A single turn carries every row of the set below to another of its rows. Some are shown first; where does it send the rows asked next?
mik: [  6 -12  -9  13  -1  -9  -4   3  -1  -7 -11  11   8   1   1  32   6]
Bos: [  2   3 -15   2   3 -10 -11  13   4   7 -11  17   5  -3  -8  -9  16]
Mizo: [  1  10   4   9   1   0  -9   2  -2  -2 -24  16  20 -12  -8   4   9]
fovik: [  7 -18 -10  13   2  -4  -1   4  -2  -8 -12  16   8   2  -3  28   8]
Pazud: [  8   5  -1   4  -4 -11  -8   8   1  11 -18  15   8 -11  -3  -7  13]
fedus: [  8 -16  -1  -3   1   2  -3   9   9 -16 -12  16  12 -20  -5   9  15]
Gosos: [ 19   2  -2   7   0 -12  13   9  -1  -8 -16  17  -1  -1   2  17   8]
kag: [  2   1  -8  12  14  -8   2  24  10 -16 -16  12   9  -5  -7  18  18]
nuz: [  2  10   0   5  -6   2  -5   1   9   6 -18  21  13 -10  -5   0  10]
Vimal: [  6 -10 -16  10   4 -14  -8   5  -1  -9  -8  11   6   0   2  30   7]
refub: [  7  11  -6   4   3   5  -9  -1   4  -7 -24  16  16  -8  -5   1   2]
Rakem: [  4   4 -16   2  10   1  -7   4  -3  -8 -12  27  10  -3 -13  -4  10]
sagot: [  9 -22  -5  14   2  -8  -1   8  -6  -6 -13  16   8  -4  -2  24  11]
maz: [  3 -19  -7   1  -6   0   5   7   1  -6  -7  16   8   3 -14  11  19]
Memeg: [ 10 -13 -10  -7   5 -14  -8  13   3 -13  -4  13   4 -18  -2   5  16]
Rege: [  9 -13 -10  10   9 -14 -11  10   0 -13 -11  12   8 -14   5  25   7]
lusez: [ 10 -22  -4  13   7  -4  -4   8  -1 -11 -15  17  10 -12   0  24   9]
diru: [ 17  -8  -8  11   8  -9   8  23   5  -8 -22   8   1   1  -2   9  12]
gam: [  0   8  -6   4  -3 -13  -7   7  -1  11  -9  21   7  -5  -9  -3  18]
lif: [  7  -9 -15   9   8 -10 -11   6   4 -14 -10  11   8  -7   4  28   4]
luse: [  1   7  -5  11  10 -16   3  20   4 -14  -9  17   6  -6  -6  22  19]
kun: [  6   1 -13   0   0  -1  -4   6   5   5 -11  26   5  -3  -9  -9  13]
vosil: [ -1  11  -1   6  -3  -7 -12   8   9   9 -19  12  14 -10  -5   0  14]
figos: [  3  -4 -11  -2 -10 -17  -4   7   2  -2  -5   2   5   5  -4  17  14]
bas: [  4   5  -9   3   1   5  -9   6  14   2 -20  17  12  -8  -5  -6   9]
kopuz: [  1   5 -13   6   7   9  -8   4   4  -6 -21  17  15   2 -13  -1   8]
pefib: [  7 -18   7   2  -7  -8   1  10  -3  -4 -11  13  11 -14  -8  11  21]
vafib: [  8  -1  -5  -5  -2 -15 -12   9   9 -12 -10   2   9 -18   4  15   9]
dodu: [  0  -7  -1   2 -13  -1   1   2   7  -5 -13   4  12   3  -8  20  13]
Rane: [ 12   7  -7   5   3 -10  12   8   2 -14  -9  24  -1  -1  -1  20  10]
sanuz: [  8   9  -2   6   2 -18 -10   5 -13   3 -16  16  10 -10  -5  -1  11]
Reb: [  8   3 -19   3   7  -9  -9   7  -7  -1 -13  18   5   3 -10  -7  10]
Sugev: [ -4   8 -14   2   2   3  -8   6  11   2 -11  23  11  -3 -11  -2  13]
vab: [  5  11  -2   8   5 -11   7  11   6 -15 -10  21   6  -7  -2  26  14]
fuv: [  4  -1 -19  -7  -2  -6  -8   5  13 -14  -5   4   6  -2  -1  15   8]
gilu: [ 20  -4  -5   9   3  -3  12  13   6 -10 -23  12   0   0   1  13   6]
funuk: [  2   3  -9   8   5 -14  -9  11 -13   4 -14  17  10   0 -13  -3  17]
lur: [ 10 -20 -11  10  11  -9  -8  11  -1 -14 -11  17   8 -13   1  21   9]
kono: [  6  10   1   9  -2 -11 -11   5  -6   5 -25   7  15  -5  -5   2   8]
Tad: [  9  -4  -3  14  10  -9   2  26   8 -10 -23   5   8  -5  -3  14  16]

kopuz -> Rakem
Gosos -> Tad
And these:
figos -> pefib
Pazud -> vosil
Vimal -> sagot

